Each path below is one point turned by a fixed rotation once a step. After each direction that follows a path, write how fast that rotation turns it, in degrees a step (0 if it stays still).
Each turn is a multiple of 5 degrees from 10 to 175, or 0.
Each row of a path follows its step; steps can be skipped.

step 0: [ -4 -12  -8   0   6   6  -4   6   2   5  -2  -3   0  -1  -6 -17   6   2
  -7   8   5   4   6  10  -8  14   0  -6  -3  -5   4  -5 -14]
step 1: [  0 -12  -7  -6  11  13  -3   6  -1  -5   3 -15  -9   6   7   5 -10   9
   7  -1  -5  11  -4   2   7   6  -6 -10   0  -1   6  -1  -2]
step 2: [  2   0   0 -10   2   3   7   0  10  18  -5   1  -2   6   8  -4   5   6
 -11   1  -3   6   4   7  -1  16  -2 -11  -4  -7   4  -8  -4]
step 3: [ -1  -2  -4   3   2   8   0   2  -6   2  -7 -17   6  14   6  -3   0   5
  16  -4  -6  12   5  13  -4   7  -9  -1   0   0  -5  -5  -1]
step 4: [-13 -10   3  -3   1   9   2  -2   1  11  -7  -4  -4   1  11  -6  -7   9
 -13   4   1   8   2   4  -4   6   6  -9   1   8  -9 -10   9]
step 5: [ -6   0  -2  -9   0   7   0  14 -12   5  -1 -11   2   9   1   0   7  -4
   7  -6  14  12   4   1  -8  15   3  -1   4   3   0  -3  -4]
step 6: [  0 -19  -3   2   3   9  -1  -2  -5  -3   2  -7  -2  -2   3  -9   5  13
  -3  10   6   4   2   5  -7   6  11 -15  -4  -4  -7  -3  -2]
step 7: [ -3  -3  -7 -22   7   6   4   5  -3   3   0 -16 -11   6   0  -3  -1   1
   0  -4   3  12  -7  -1   0   2  -2  -6  10 -10   4  -7  -2]
step 8: [  9 -14   2  -1  -4  -2  14   3   0  11   5  -3   6   5   8  -5   2   9
   2  -1  -2   7   4   0 -11  10  -6 -18  -6  -8   0  -1  -3]
Speeds:
[-2 -7  0 -1  2 -4 -1 -3  1 -1 -2 -3 -4 -4 -2  0 -2 -3  1  0 -1  1  3  2
  1 -3 -3  1  3  2 -1 -3  2]
120
[ 0 -2 -3  1  2  1  3 -5  2 -2  3  1  0 -1  0  4  1  3 -3  3 -1  3 -1 -2
 -1  3  0  2 -4  1 -2  0  6]
155
